In the data rows, the value 500 means zero.
Every row has a hidden score from 0 to 20. What is each row's score? 10 is about the middle. The score is a weighted sum of the row's numbers plus the product of two more (or one squared), each taken from its middle value.
[503. 506. 536. 614. 480. 483. 533. 513. 529. 505. 436. 510. 683. 544. 446.
 451. 436. 421. 458. 459. 437. 403. 567.]: 9
[445. 489. 515. 387. 449. 459. 453. 416. 508. 407. 397. 413. 496. 518. 471.
 519. 594. 431. 508. 450. 436. 406. 387.]: 9
[458. 420. 425. 430. 525. 397. 448. 402. 441. 502. 526. 452. 418. 452. 585.
 593. 622. 645. 663. 529. 553. 476. 605.]: 7
[571. 781. 519. 341. 427. 475. 572. 641. 691. 498. 446. 843. 999. 573. 428.
 342. 331. 337. 385. 442. 407. 345. 417.]: 7
[350. 414. 406. 307. 431. 403. 394. 347. 378. 372. 386. 384. 398. 390. 424.
 527. 577. 603. 431. 396. 497. 457. 428.]: 12
[499. 418. 433. 396. 431. 468. 453. 394. 426. 385. 408. 342. 406. 418. 509.
 533. 605. 601. 562. 535. 525. 549. 612.]: 10
[402. 400. 430. 393. 368. 396. 402. 359. 404. 358. 386. 393. 422. 418. 436.
 443. 548. 458. 433. 398. 442. 516. 410.]: 11
[969. 817. 664. 529. 466. 571. 535. 615. 530. 467. 436. 467. 534. 514. 392.
 390. 379. 337. 396. 395. 418. 380. 403.]: 8
[765. 486. 464. 608. 768. 890. 635. 477. 500. 555. 613. 533. 401. 384. 468.
 613. 602. 636. 503. 512. 577. 687. 540.]: 5
[444. 420. 524. 528. 481. 500. 523. 531. 529. 664. 508. 513. 495. 480. 473.
 455. 437. 462. 416. 459. 487. 461. 476.]: 9
[427. 799. 660. 466. 417. 474. 594. 682. 598. 446. 419. 464. 991. 575. 401.
 311. 294. 316. 372. 354. 387. 306. 380.]: 11
[577. 453. 529. 507. 524. 400. 501. 460. 527. 543. 500. 480. 491. 537. 445.
 441. 431. 364. 403. 470. 493. 462. 508.]: 11
[419. 453. 433. 562. 674. 638. 506. 504. 537. 612. 589. 554. 403. 431. 554.
 823. 496. 518. 500. 639. 562. 647. 472.]: 10
[503. 431. 469. 792. 549. 542. 464. 477. 484. 450. 465. 429. 399. 423. 495.
 511. 598. 558. 611. 669. 667. 608. 604.]: 7
[359. 371. 437. 422. 453. 472. 445. 387. 432. 421. 435. 399. 407. 424. 479.
 529. 599. 632. 535. 999. 582. 729. 518.]: 15
[654. 514. 508. 515. 664. 608. 572. 588. 542. 509. 511. 528. 426. 406. 527.
 644. 488. 627. 499. 560. 655. 506. 643.]: 12
[470. 528. 553. 522. 530. 497. 564. 559. 537. 501. 485. 474. 521. 445. 463.
 454. 443. 395. 422. 461. 447. 429. 450.]: 12
[375. 667. 511. 520. 466. 511. 526. 576. 495. 692. 441. 427. 504. 459. 482.
 468. 509. 483. 533. 587. 526. 440. 631.]: 14
[543. 453. 455. 573. 650. 565. 531. 563. 559. 564. 632. 829. 411. 503. 518.
 598. 393. 505. 488. 511. 554. 813. 578.]: 15
[487. 427. 491. 538. 514. 502. 528. 505. 495. 435. 620. 472. 460. 473. 385.
 496. 469. 442. 452. 480. 489. 508. 552.]: 14
[351. 417. 389. 509. 557. 482. 477. 999. 529. 532. 544. 457. 611. 452. 504.
 471. 428. 422. 454. 708. 514. 541. 625.]: 10
[398. 421. 438. 338. 399. 410. 423. 361. 428. 435. 386. 659. 440. 566. 548.
 507. 565. 494. 452. 440. 501. 454. 439.]: 8
[591. 499. 544. 691. 437. 552. 526. 578. 546. 492. 474. 466. 525. 474. 443.
 374. 359. 360. 407. 424. 464. 394. 426.]: 9
[527. 477. 478. 632. 534. 439. 516. 449. 498. 506. 530. 502. 487. 518. 522.
 519. 571. 602. 511. 592. 550. 697. 553.]: 15
[584. 595. 540. 687. 672. 573. 597. 550. 539. 549. 499. 389. 495. 402. 443.
 488. 496. 578. 769. 810. 631. 609. 628.]: 13
[480. 425. 465. 411. 567. 528. 483. 484. 536. 742. 663. 579. 467. 530. 564.
 541. 528. 472. 474. 542. 559. 559. 546.]: 8
[458. 413. 445. 378. 458. 465. 638. 370. 420. 409. 460. 457. 374. 426. 505.
 460. 560. 646. 529. 602. 538. 560. 506.]: 11
[496. 522. 553. 455. 451. 477. 531. 566. 541. 501. 477. 447. 538. 402. 460.
 406. 399. 370. 431. 448. 453. 410. 439.]: 10
[861. 573. 560. 463. 462. 596. 586. 582. 539. 487. 482. 507. 458. 424. 456.
 427. 509. 383. 460. 477. 512. 382. 501.]: 5
[402. 420. 473. 497. 488. 475. 497. 484. 505. 611. 480. 493. 492. 629. 661.
 546. 530. 637. 599. 560. 524. 517. 409.]: 9
[492. 442. 481. 716. 559. 610. 498. 500. 532. 537. 615. 552. 452. 397. 521.
 678. 407. 477. 433. 479. 520. 542. 532.]: 14
[369. 484. 508. 466. 573. 515. 717. 555. 523. 512. 520. 515. 587. 463. 485.
 486. 452. 430. 443. 473. 501. 485. 543.]: 13
[528. 506. 483. 496. 708. 576. 555. 490. 458. 446. 571. 428. 431. 466. 498.
 390. 516. 476. 467. 491. 575. 562. 541.]: 14
[493. 571. 509. 532. 490. 514. 521. 523. 523. 512. 422. 514. 454. 460. 483.
 602. 449. 485. 569. 608. 496. 475. 485.]: 11
[455. 464. 531. 534. 433. 440. 461. 438. 458. 413. 447. 398. 463. 461. 479.
 477. 553. 513. 486. 520. 590. 548. 419.]: 9
[411. 687. 620. 358. 386. 419. 465. 449. 437. 382. 343. 372. 536. 482. 380.
 337. 383. 387. 398. 385. 389. 332. 354.]: 13
[706. 889. 662. 500. 411. 546. 656. 652. 543. 438. 417. 452. 507. 492. 388.
 331. 335. 316. 379. 366. 361. 340. 432.]: 13
[488. 489. 572. 495. 443. 458. 523. 583. 551. 508. 471. 498. 567. 686. 431.
 381. 413. 365. 407. 417. 436. 392. 412.]: 10
[443. 468. 486. 348. 388. 368. 433. 390. 411. 375. 363. 379. 444. 432. 424.
 418. 428. 469. 422. 445. 520. 407. 379.]: 10
[429. 449. 378. 411. 414. 435. 416. 409. 481. 470. 538. 768. 528. 593. 524.
 632. 747. 508. 526. 502. 536. 497. 583.]: 6
[493. 482. 511. 516. 525. 499. 506. 535. 534. 595. 506. 704. 496. 462. 425.
 445. 419. 322. 433. 459. 480. 453. 470.]: 9
[541. 480. 513. 533. 493. 507. 519. 520. 519. 440. 429. 521. 484. 455. 487.
 434. 483. 426. 442. 470. 564. 520. 458.]: 8
[459. 556. 447. 471. 474. 441. 430. 438. 484. 472. 520. 555. 492. 547. 626.
 635. 604. 609. 783. 536. 529. 546. 523.]: 6
[539. 491. 463. 552. 531. 581. 530. 503. 514. 484. 439. 519. 452. 517. 488.
 381. 586. 453. 453. 483. 511. 506. 514.]: 10
[523. 422. 446. 565. 641. 431. 420. 486. 519. 457. 642. 484. 413. 418. 528.
 712. 522. 498. 489. 538. 552. 617. 575.]: 17
[398. 441. 397. 359. 447. 439. 418. 401. 413. 402. 477. 387. 414. 372. 468.
 602. 698. 594. 561. 393. 503. 576. 629.]: 11
[535. 692. 629. 470. 439. 823. 593. 637. 555. 488. 481. 478. 506. 528. 513.
 316. 345. 347. 416. 385. 401. 358. 364.]: 5
[524. 463. 476. 560. 583. 650. 526. 595. 512. 537. 578. 528. 392. 424. 504.
 541. 529. 479. 470. 493. 537. 600. 546.]: 11
[494. 466. 599. 541. 520. 525. 515. 505. 438. 524. 630. 618. 456. 445. 496.
 499. 475. 445. 453. 481. 451. 513. 492.]: 14
[510. 438. 450. 418. 598. 603. 504. 490. 528. 517. 529. 572. 434. 446. 545.
 479. 498. 485. 520. 405. 466. 492. 546.]: 10
[417. 477. 532. 554. 526. 538. 524. 504. 516. 518. 651. 519. 454. 454. 491.
 654. 531. 450. 455. 703. 517. 517. 513.]: 9
[445. 476. 501. 422. 417. 447. 461. 425. 444. 387. 396. 338. 458. 459. 426.
 454. 499. 499. 482. 463. 405. 486. 507.]: 13
[390. 430. 457. 368. 401. 407. 383. 485. 428. 415. 344. 398. 435. 444. 460.
 472. 519. 567. 480. 472. 484. 452. 576.]: 9
[565. 404. 458. 584. 686. 652. 569. 481. 509. 561. 637. 539. 405. 391. 513.
 542. 572. 520. 451. 762. 561. 642. 755.]: 11
[498. 480. 510. 604. 505. 600. 522. 514. 521. 644. 576. 437. 469. 458. 607.
 529. 465. 385. 446. 476. 469. 516. 497.]: 8
[383. 414. 469. 299. 373. 365. 398. 348. 367. 361. 348. 402. 449. 424. 390.
 408. 504. 458. 400. 483. 414. 370. 371.]: 11
[575. 567. 572. 566. 521. 519. 578. 528. 504. 472. 443. 507. 477. 354. 457.
 482. 481. 444. 454. 471. 528. 491. 491.]: 10
[599. 479. 436. 686. 727. 615. 563. 803. 593. 617. 542. 569. 452. 527. 649.
 582. 507. 630. 817. 706. 581. 718. 650.]: 8
[430. 484. 521. 535. 540. 497. 510. 483. 476. 510. 435. 375. 451. 473. 484.
 471. 457. 538. 555. 620. 550. 510. 534.]: 11
[467. 430. 444. 617. 416. 434. 442. 392. 418. 379. 385. 378. 371. 407. 430.
 461. 478. 522. 482. 491. 503. 476. 463.]: 9
[366. 412. 432. 417. 388. 416. 357. 392. 441. 459. 454. 452. 446. 525. 528.
 574. 597. 593. 540. 496. 575. 507. 480.]: 8
[517. 444. 448. 544. 502. 453. 538. 536. 448. 505. 513. 513. 488. 456. 476.
 390. 430. 432. 442. 464. 511. 484. 490.]: 9
[522. 499. 494. 457. 451. 478. 484. 423. 457. 453. 417. 394. 459. 457. 486.
 557. 533. 578. 549. 676. 562. 495. 563.]: 9
[600. 473. 477. 597. 577. 795. 455. 481. 556. 636. 652. 723. 562. 644. 707.
 628. 576. 653. 694. 592. 542. 595. 560.]: 3
[523. 590. 590. 488. 431. 520. 550. 629. 563. 497. 486. 488. 598. 555. 439.
 429. 341. 352. 395. 393. 415. 315. 393.]: 11
[457. 511. 515. 502. 456. 477. 509. 538. 542. 518. 493. 606. 457. 507. 476.
 392. 450. 390. 426. 453. 482. 432. 443.]: 9
[476. 460. 499. 521. 482. 483. 435. 482. 495. 408. 444. 436. 498. 478. 504.
 492. 504. 533. 491. 450. 544. 511. 473.]: 10
[549. 433. 426. 569. 750. 646. 531. 606. 457. 681. 730. 580. 380. 409. 555.
 555. 546. 536. 527. 516. 574. 692. 674.]: 14
[363. 413. 469. 338. 374. 368. 460. 366. 393. 367. 357. 380. 480. 438. 411.
 422. 499. 468. 415. 346. 479. 389. 350.]: 9
[494. 452. 400. 543. 542. 536. 538. 420. 520. 459. 535. 597. 614. 458. 543.
 519. 487. 574. 461. 486. 524. 537. 529.]: 11
[506. 522. 503. 439. 495. 518. 531. 554. 510. 508. 513. 573. 590. 485. 431.
 471. 456. 427. 403. 447. 442. 478. 486.]: 11
[395. 405. 394. 295. 395. 393. 379. 379. 374. 353. 349. 517. 405. 398. 415.
 452. 585. 546. 467. 374. 429. 457. 408.]: 9
[491. 521. 555. 507. 449. 478. 522. 592. 563. 531. 464. 529. 552. 575. 465.
 435. 379. 375. 414. 423. 438. 351. 423.]: 9
[486. 484. 516. 526. 479. 494. 519. 561. 590. 513. 487. 511. 493. 482. 599.
 480. 518. 415. 427. 443. 462. 462. 427.]: 9
[538. 508. 502. 560. 533. 562. 558. 508. 511. 581. 527. 500. 478. 435. 477.
 547. 498. 455. 451. 482. 609. 517. 511.]: 7
[403. 455. 578. 300. 379. 377. 409. 366. 397. 388. 366. 391. 482. 462. 421.
 429. 511. 476. 413. 372. 418. 378. 378.]: 11
[791. 999. 825. 422. 391. 458. 622. 651. 668. 447. 375. 428. 907. 637. 350.
 297. 294. 297. 359. 340. 343. 289. 322.]: 9
[510. 391. 485. 552. 551. 553. 521. 502. 498. 476. 479. 524. 496. 435. 500.
 430. 498. 508. 461. 488. 576. 542. 529.]: 9
[811. 542. 466. 767. 999. 869. 561. 674. 696. 999. 999. 999. 779. 999. 856.
 999. 734. 944. 999. 544. 606. 723. 767.]: 7
[570. 422. 406. 933. 999. 797. 537. 493. 544. 710. 866. 648. 397. 388. 598.
 597. 570. 571. 750. 536. 600. 782. 835.]: 11
[643. 454. 415. 618. 897. 764. 574. 566. 517. 634. 897. 579. 389. 388. 543.
 477. 605. 583. 536. 518. 652. 767. 561.]: 15
[469. 430. 398. 514. 494. 457. 415. 454. 499. 484. 525. 648. 479. 540. 615.
 780. 582. 617. 623. 525. 575. 557. 546.]: 9
[423. 400. 402. 421. 482. 560. 406. 404. 459. 452. 535. 517. 432. 517. 554.
 619. 653. 999. 618. 430. 546. 602. 497.]: 11
[571. 437. 461. 494. 629. 516. 486. 481. 523. 830. 586. 403. 473. 596. 643.
 558. 585. 465. 663. 454. 502. 538. 445.]: 14
[577. 403. 494. 541. 516. 416. 515. 462. 519. 523. 543. 520. 384. 451. 496.
 605. 476. 486. 453. 481. 583. 513. 511.]: 12
[421. 412. 412. 293. 431. 422. 369. 350. 445. 413. 475. 385. 440. 464. 545.
 489. 749. 443. 509. 450. 494. 513. 479.]: 10
[466. 459. 500. 513. 465. 455. 578. 629. 548. 453. 494. 747. 483. 525. 533.
 516. 425. 541. 560. 935. 502. 495. 686.]: 12
[514. 398. 429. 471. 548. 556. 464. 455. 509. 921. 738. 660. 468. 497. 726.
 819. 490. 749. 815. 703. 707. 657. 717.]: 4
[364. 557. 572. 401. 395. 413. 380. 443. 450. 393. 376. 394. 416. 502. 433.
 456. 410. 380. 427. 438. 407. 345. 327.]: 13
[599. 497. 402. 550. 569. 600. 536. 421. 516. 547. 524. 516. 463. 447. 554.
 458. 480. 389. 438. 478. 508. 463. 502.]: 9
[402. 429. 448. 373. 375. 370. 416. 419. 446. 378. 459. 334. 418. 466. 479.
 517. 473. 510. 444. 584. 472. 417. 359.]: 14
[408. 443. 433. 483. 417. 402. 420. 387. 432. 408. 587. 501. 454. 476. 610.
 664. 586. 504. 501. 462. 489. 474. 460.]: 16
[432. 493. 653. 662. 461. 414. 457. 482. 518. 512. 667. 631. 730. 717. 634.
 481. 564. 585. 557. 504. 597. 602. 486.]: 9
[563. 520. 501. 804. 519. 599. 441. 754. 519. 774. 566. 599. 563. 999. 791.
 570. 646. 583. 619. 574. 570. 493. 503.]: 6
[473. 564. 531. 369. 385. 396. 453. 390. 507. 404. 394. 427. 786. 999. 469.
 431. 479. 394. 431. 512. 412. 362. 420.]: 11
[545. 432. 426. 433. 439. 466. 457. 361. 445. 418. 423. 576. 417. 432. 473.
 498. 571. 556. 532. 558. 471. 521. 511.]: 9
[557. 551. 757. 590. 471. 482. 550. 416. 534. 531. 498. 524. 660. 644. 520.
 514. 478. 530. 542. 559. 502. 451. 483.]: 4
[436. 486. 456. 389. 396. 502. 449. 406. 434. 394. 383. 403. 500. 491. 442.
 447. 503. 483. 451. 385. 470. 413. 461.]: 8
[475. 421. 434. 375. 414. 457. 424. 371. 405. 425. 397. 442. 429. 406. 490.
 487. 479. 547. 473. 467. 503. 431. 472.]: 10
[401. 399. 496. 461. 389. 405. 480. 361. 375. 379. 392. 386. 439. 494. 459.
 493. 761. 429. 505. 427. 448. 463. 405.]: 9
[584. 438. 575. 552. 475. 496. 515. 648. 566. 569. 468. 522. 728. 815. 615.
 531. 524. 495. 547. 516. 428. 441. 393.]: 7
[418. 537. 691. 455. 407. 469. 705. 498. 485. 415. 380. 485. 392. 546. 425.
 381. 524. 468. 462. 499. 450. 445. 381.]: 11
[462. 399. 512. 331. 424. 472. 485. 424. 444. 403. 401. 402. 434. 439. 377.
 567. 491. 496. 488. 540. 475. 380. 517.]: 10
[484. 432. 450. 547. 570. 509. 494. 481. 577. 519. 707. 552. 441. 446. 537.
 544. 493. 585. 475. 530. 477. 567. 538.]: 15
[606. 460. 493. 530. 500. 512. 483. 507. 521. 471. 529. 594. 458. 455. 480.
 481. 519. 393. 588. 424. 510. 500. 504.]: 5
[466. 515. 525. 564. 635. 572. 553. 507. 509. 572. 527. 515. 451. 430. 475.
 563. 506. 464. 485. 483. 519. 453. 494.]: 11
[425. 453. 506. 477. 470. 435. 562. 507. 544. 500. 462. 460. 504. 513. 460.
 380. 317. 362. 414. 392. 449. 401. 485.]: 9
[532. 508. 495. 562. 518. 573. 535. 494. 445. 520. 569. 521. 436. 490. 538.
 528. 560. 379. 462. 489. 530. 549. 532.]: 10
[457. 604. 528. 487. 439. 405. 505. 551. 547. 506. 502. 492. 547. 535. 471.
 459. 378. 373. 413. 460. 453. 406. 467.]: 12
[494. 558. 565. 526. 473. 533. 488. 475. 536. 517. 606. 521. 499. 448. 483.
 448. 428. 409. 431. 400. 504. 448. 490.]: 11
[549. 385. 399. 599. 878. 684. 524. 458. 576. 736. 896. 668. 397. 415. 616.
 672. 567. 613. 484. 437. 606. 793. 576.]: 14
[464. 443. 476. 525. 603. 503. 540. 517. 498. 523. 537. 505. 449. 452. 542.
 480. 480. 367. 451. 483. 514. 508. 706.]: 12
[538. 457. 521. 577. 571. 547. 483. 619. 535. 603. 644. 622. 530. 639. 698.
 676. 617. 670. 679. 601. 562. 672. 576.]: 10
[586. 724. 625. 474. 421. 480. 559. 686. 573. 486. 427. 463. 420. 571. 412.
 350. 310. 316. 412. 364. 370. 341. 412.]: 13
[458. 412. 392. 353. 401. 447. 411. 362. 406. 398. 425. 675. 412. 413. 462.
 539. 424. 433. 483. 461. 506. 510. 565.]: 7
[379. 412. 416. 444. 398. 391. 366. 382. 464. 436. 404. 413. 436. 468. 552.
 597. 663. 828. 532. 501. 571. 596. 659.]: 10
[654. 757. 730. 354. 474. 484. 638. 600. 554. 435. 446. 475. 523. 459. 413.
 368. 398. 381. 404. 409. 434. 443. 418.]: 12
[449. 432. 467. 517. 500. 489. 491. 502. 602. 662. 541. 511. 450. 459. 502.
 477. 511. 430. 450. 482. 512. 505. 475.]: 10
[417. 533. 557. 534. 459. 491. 542. 570. 493. 428. 410. 502. 532. 505. 461.
 412. 398. 378. 430. 436. 485. 419. 442.]: 10
[546. 413. 451. 485. 451. 615. 557. 439. 488. 529. 550. 459. 424. 392. 542.
 562. 631. 581. 641. 442. 593. 629. 600.]: 6
[448. 500. 527. 539. 494. 584. 533. 526. 522. 507. 528. 513. 482. 464. 477.
 469. 455. 426. 439. 468. 496. 476. 652.]: 10
[373. 459. 496. 401. 408. 411. 439. 418. 441. 392. 398. 417. 748. 608. 467.
 467. 505. 501. 475. 650. 483. 484. 446.]: 10
[623. 752. 664. 501. 442. 517. 614. 521. 550. 433. 435. 471. 566. 393. 411.
 365. 340. 346. 388. 340. 415. 355. 383.]: 10
[457. 437. 445. 780. 626. 578. 509. 494. 533. 556. 491. 579. 416. 394. 561.
 574. 515. 476. 490. 494. 541. 630. 549.]: 12
[514. 457. 505. 507. 413. 457. 490. 533. 540. 520. 508. 515. 513. 485. 495.
 441. 411. 399. 431. 456. 477. 405. 463.]: 9
[831. 888. 684. 490. 434. 524. 638. 702. 551. 562. 379. 456. 600. 514. 393.
 324. 325. 330. 371. 396. 374. 333. 362.]: 11
[927. 975. 634. 678. 438. 542. 616. 999. 579. 558. 488. 472. 542. 481. 419.
 461. 380. 356. 423. 403. 402. 379. 411.]: 12
[475. 474. 499. 522. 534. 489. 643. 531. 531. 511. 478. 507. 437. 478. 483.
 452. 429. 522. 436. 464. 524. 463. 477.]: 12
[473. 409. 381. 409. 590. 558. 478. 425. 522. 443. 521. 465. 373. 397. 530.
 608. 614. 675. 675. 658. 627. 775. 537.]: 15
[594. 406. 367. 378. 494. 538. 450. 391. 436. 410. 440. 386. 380. 348. 462.
 535. 609. 633. 550. 487. 562. 650. 494.]: 10
[484. 430. 448. 401. 571. 538. 477. 500. 499. 569. 617. 547. 430. 388. 474.
 544. 496. 471. 488. 491. 537. 574. 556.]: 11
[574. 782. 657. 481. 427. 478. 605. 668. 564. 484. 431. 469. 632. 552. 414.
 325. 323. 328. 365. 393. 373. 331. 362.]: 13
[368. 482. 535. 505. 452. 430. 514. 709. 554. 529. 502. 524. 606. 547. 487.
 435. 393. 386. 553. 518. 426. 408. 441.]: 8
[420. 429. 452. 351. 420. 422. 423. 349. 401. 393. 417. 420. 437. 616. 477.
 515. 625. 549. 488. 590. 509. 536. 556.]: 12
[358. 398. 505. 401. 440. 437. 454. 411. 483. 443. 436. 534. 520. 555. 532.
 506. 517. 548. 526. 517. 603. 458. 462.]: 7
[414. 418. 451. 400. 464. 448. 434. 376. 434. 386. 396. 378. 391. 418. 428.
 481. 565. 460. 480. 435. 543. 415. 443.]: 8
[464. 491. 536. 476. 459. 415. 502. 576. 633. 518. 525. 521. 473. 558. 517.
 406. 346. 330. 416. 413. 444. 429. 429.]: 11
[488. 417. 446. 677. 677. 628. 531. 484. 517. 582. 658. 701. 427. 488. 457.
 584. 619. 513. 487. 438. 560. 640. 591.]: 11
[599. 431. 462. 541. 527. 605. 510. 632. 519. 529. 554. 523. 451. 449. 502.
 507. 479. 450. 456. 483. 519. 513. 473.]: 9
[494. 397. 439. 641. 598. 570. 505. 485. 521. 771. 628. 531. 412. 420. 493.
 546. 498. 481. 409. 556. 550. 606. 575.]: 9
[519. 723. 563. 522. 463. 500. 549. 567. 537. 499. 453. 501. 472. 520. 438.
 417. 388. 391. 419. 437. 459. 497. 444.]: 15
[448. 470. 498. 527. 533. 474. 536. 520. 527. 546. 500. 512. 425. 659. 524.
 403. 442. 420. 440. 461. 496. 409. 486.]: 10
[555. 437. 423. 434. 542. 619. 459. 391. 454. 621. 752. 635. 488. 566. 689.
 728. 695. 752. 603. 522. 496. 608. 555.]: 5
[433. 455. 484. 495. 458. 449. 474. 512. 579. 518. 574. 508. 494. 501. 496.
 533. 408. 409. 430. 494. 484. 454. 478.]: 11
[432. 414. 425. 424. 464. 396. 384. 379. 453. 499. 485. 469. 433. 465. 556.
 689. 604. 625. 568. 526. 537. 554. 518.]: 10
[484. 469. 502. 733. 545. 505. 511. 515. 526. 521. 529. 488. 474. 469. 494.
 479. 455. 544. 453. 470. 502. 487. 493.]: 13
[495. 646. 491. 567. 725. 521. 504. 459. 496. 466. 483. 459. 440. 459. 523.
 523. 519. 574. 558. 552. 641. 608. 482.]: 14
[517. 423. 418. 693. 709. 695. 561. 484. 485. 499. 518. 402. 374. 385. 496.
 393. 745. 939. 854. 999. 683. 774. 701.]: 19
[412. 467. 498. 372. 395. 398. 524. 395. 399. 397. 398. 427. 497. 476. 471.
 472. 528. 554. 465. 403. 458. 415. 404.]: 11
[413. 439. 482. 502. 407. 415. 428. 385. 404. 384. 363. 399. 442. 445. 474.
 436. 458. 522. 469. 462. 492. 417. 456.]: 10
[469. 429. 435. 527. 533. 428. 443. 601. 596. 483. 491. 578. 475. 509. 559.
 444. 414. 396. 463. 472. 507. 517. 521.]: 8
[467. 417. 431. 521. 542. 529. 444. 403. 499. 511. 638. 561. 456. 644. 658.
 687. 630. 602. 689. 628. 581. 631. 588.]: 9
[453. 404. 401. 518. 528. 470. 365. 451. 480. 496. 616. 594. 424. 499. 679.
 533. 826. 937. 683. 566. 520. 705. 582.]: 12
[525. 441. 496. 450. 408. 421. 420. 389. 448. 433. 475. 509. 459. 530. 555.
 578. 604. 591. 505. 431. 490. 536. 520.]: 9
[449. 474. 525. 494. 437. 437. 421. 588. 554. 517. 490. 636. 603. 559. 488.
 407. 377. 374. 391. 389. 448. 390. 432.]: 9
[458. 429. 401. 515. 484. 478. 457. 521. 501. 517. 550. 500. 464. 452. 493.
 443. 403. 393. 452. 399. 489. 458. 488.]: 8
[428. 479. 472. 384. 399. 458. 476. 412. 429. 428. 445. 363. 432. 411. 412.
 398. 522. 466. 455. 487. 482. 371. 427.]: 10
[721. 745. 625. 458. 414. 456. 592. 708. 580. 557. 415. 422. 624. 568. 431.
 306. 295. 310. 372. 361. 371. 319. 406.]: 11
[626. 460. 465. 410. 627. 608. 671. 462. 511. 495. 610. 747. 416. 413. 510.
 563. 664. 498. 481. 498. 587. 603. 567.]: 8
[474. 511. 461. 438. 375. 416. 535. 464. 499. 429. 424. 349. 592. 603. 515.
 472. 489. 424. 484. 466. 458. 385. 426.]: 8
[582. 512. 474. 585. 667. 655. 556. 413. 502. 539. 606. 793. 379. 398. 460.
 698. 565. 517. 441. 522. 511. 626. 577.]: 9
[646. 513. 518. 439. 431. 418. 473. 449. 488. 456. 463. 531. 671. 519. 545.
 516. 518. 531. 537. 457. 455. 363. 363.]: 8
[430. 439. 376. 414. 468. 376. 392. 400. 431. 415. 455. 422. 404. 402. 461.
 425. 599. 612. 626. 515. 559. 615. 552.]: 6
[350. 404. 371. 395. 474. 453. 378. 406. 440. 414. 452. 437. 370. 404. 503.
 536. 635. 705. 579. 526. 545. 581. 585.]: 10
[652. 595. 583. 548. 489. 549. 583. 501. 523. 487. 479. 500. 462. 458. 411.
 439. 441. 412. 425. 409. 486. 452. 453.]: 9
[503. 449. 533. 484. 512. 507. 476. 446. 442. 475. 519. 497. 598. 483. 560.
 582. 583. 616. 594. 999. 553. 579. 562.]: 8
[650. 690. 690. 517. 455. 457. 530. 501. 542. 482. 531. 480. 553. 530. 422.
 429. 372. 413. 445. 401. 421. 381. 359.]: 11
[478. 409. 401. 505. 612. 509. 468. 431. 519. 507. 607. 543. 422. 450. 639.
 685. 619. 723. 772. 652. 605. 715. 628.]: 10
[448. 449. 474. 894. 505. 602. 505. 497. 523. 542. 571. 531. 488. 450. 531.
 536. 481. 620. 490. 485. 501. 532. 462.]: 12
[370. 562. 535. 468. 411. 394. 478. 489. 496. 409. 411. 510. 507. 747. 466.
 488. 512. 443. 467. 468. 452. 438. 472.]: 13
